(in the rows, 128 means zero)
Rotation paths and how fast each direction turns (deg/step)
Each turn is a multiple of 5 degrees from 10 to 175, or 0.
Each row of a path follows its step; steps can be skipped.
path 1
step 0: [140 122 134 134 135 123 131 124 122 127 111 130 125 126 134 128 123 120
 121 128 136 137 125 123 125 129 138]
step 1: [142 121 134 126 129 124 126 123 120 141 123 119 119 133 133 131 135 128
 116 133 123 131 129 131 124 121 130]
step 2: [135 124 129 129 137 120 117 137 118 135 125 128 121 133 132 124 132 131
 132 125 134 138 132 124 115 124 133]
step 3: [141 122 128 128 137 124 128 136 121 126 127 124 128 133 144 133 137 121
 128 120 130 137 121 135 131 132 128]
step 4: [134 127 125 124 128 121 126 129 125 137 129 112 132 147 134 126 137 126
 137 132 124 132 123 125 125 130 128]
step 5: [130 127 126 132 131 117 135 138 121 128 129 124 119 140 126 124 132 117
 138 120 137 125 124 125 126 134 134]
step 6: [130 133 120 123 124 118 139 132 124 130 118 122 128 136 133 137 137 124
 123 121 129 125 119 122 137 127 133]
step 7: [140 134 120 133 125 118 132 128 118 133 118 123 129 132 123 127 126 127
 134 132 120 122 125 116 123 132 136]
step 8: [140 124 120 128 131 118 136 135 122 131 128 124 117 121 129 129 126 124
 121 118 127 115 134 121 128 128 130]
step 9: [135 123 113 126 134 122 122 126 126 132 118 118 135 125 135 130 126 132
 122 122 131 129 129 114 129 122 132]
step 10: [144 114 127 138 132 129 125 121 118 126 129 118 128 128 130 128 121 120
 127 129 129 127 128 121 124 132 135]
Speeds:
[131 121 128 127 129 129 124 125 127 129 128 129 128 124 125 128 133 129
 127 127 129 133 131 127 128 131 126]  40
[126 126 130 125 126 127 128 132 127 129 134 130 123 129 126 126 128 128
 129 126 129 126 134 125 123 127 130]  120
path 2
step 0: [113 122 133 113 121 126 133 130 113 125 128 133 126 132 140 130 124 120
 121 121 128 135 130 127 129 132 133]
step 1: [119 125 131 121 137 129 128 134 117 121 126 136 123 132 126 134 136 124
 133 115 122 123 134 139 116 133 128]
step 2: [120 127 129 115 134 120 125 131 125 130 138 137 127 134 146 124 128 133
 131 124 131 122 123 131 119 133 137]
step 3: [123 120 129 127 134 114 116 135 121 132 135 142 123 122 125 125 133 130
 124 131 124 117 134 136 124 132 126]
step 4: [127 127 122 119 130 131 115 136 118 132 130 140 125 121 136 126 113 127
 124 129 129 115 125 126 126 125 135]
step 5: [122 120 125 130 120 120 118 132 116 121 128 132 120 116 125 139 125 126
 125 122 134 121 123 139 131 130 132]
step 6: [114 124 123 123 124 137 118 130 124 122 125 131 125 122 127 134 119 134
 124 126 124 129 117 129 112 129 140]
step 7: [116 114 123 119 126 116 128 127 129 120 132 120 116 120 126 125 125 124
 131 125 119 127 121 136 125 134 134]
step 8: [115 112 129 118 126 131 124 135 120 121 128 134 130 130 129 118 128 123
 119 129 119 133 126 120 121 133 130]
step 9: [121 120 125 114 129 126 133 139 121 124 128 133 123 132 133 131 125 111
 132 125 119 123 133 140 128 127 125]
step 10: [120 116 132 119 130 132 122 132 122 125 132 139 135 134 140 133 136 126
 122 114 134 121 124 130 123 132 128]
Speeds:
[127 125 128 126 130 124 127 126 131 132 130 127 126 125 127 122 127 129
 126 132 124 128 130 124 129 129 127]  80
[130 128 129 129 126 126 128 131 128 125 129 130 132 133 127 120 128 127
 131 131 127 126 126 132 126 128 127]  60
path 3
step 0: [121 124 133 129 133 130 140 122 126 140 136 121 121 128 122 136 125 124
 124 110 124 126 122 128 130 139 129]
step 1: [136 118 119 126 124 117 127 133 130 128 125 130 126 127 130 116 109 121
 130 123 119 124 122 135 133 131 121]
step 2: [121 123 136 134 138 134 129 135 129 127 130 134 134 132 139 114 132 135
 130 117 133 118 119 128 135 134 128]
step 3: [129 117 123 123 129 133 140 122 124 132 126 119 124 140 119 133 126 123
 125 112 131 121 126 122 131 126 123]
step 4: [130 127 135 136 126 126 125 138 133 135 127 124 125 133 126 115 114 116
 129 121 118 134 117 135 128 129 126]
step 5: [125 122 127 128 139 128 135 127 124 133 137 137 132 124 137 122 128 132
 126 114 131 129 129 131 141 144 120]
step 6: [127 115 119 125 125 133 126 128 124 124 124 126 127 138 125 121 120 123
 131 119 133 113 124 125 129 119 115]
step 7: [126 132 143 131 132 138 130 135 132 139 134 122 128 137 132 122 126 120
 121 118 122 126 114 127 128 127 130]
step 8: [135 123 122 123 137 123 139 126 126 128 127 131 128 129 126 128 121 120
 123 115 128 139 130 125 138 142 117]
step 9: [117 122 130 135 126 130 117 133 122 125 126 136 128 134 129 114 118 121
 137 122 132 120 125 131 128 128 115]
step 10: [122 127 134 124 132 136 137 127 124 139 141 125 130 131 136 129 128 127
 115 115 127 115 123 124 124 130 125]
Speeds:
[128 129 126 130 125 131 129 127 123 129 126 126 130 127 129 123 129 128
 127 127 134 123 130 125 127 127 130]  100
[131 126 125 126 128 123 134 125 128 128 127 127 129 131 128 127 125 130
 126 130 130 129 130 129 125 126 123]  145
[128 128 119 126 130 129 129 129 125 126 130 128 130 127 123 132 128 127
 127 126 130 129 125 128 128 130 130]  140
[130 128 133 127 133 130 130 127 128 131 131 129 134 125 127 127 130 132
 128 127 131 129 125 129 123 130 129]  140
[124 127 127 129 133 129 128 126 129 124 123 131 129 129 129 127 131 130
 133 127 131 130 130 127 129 129 125]  110
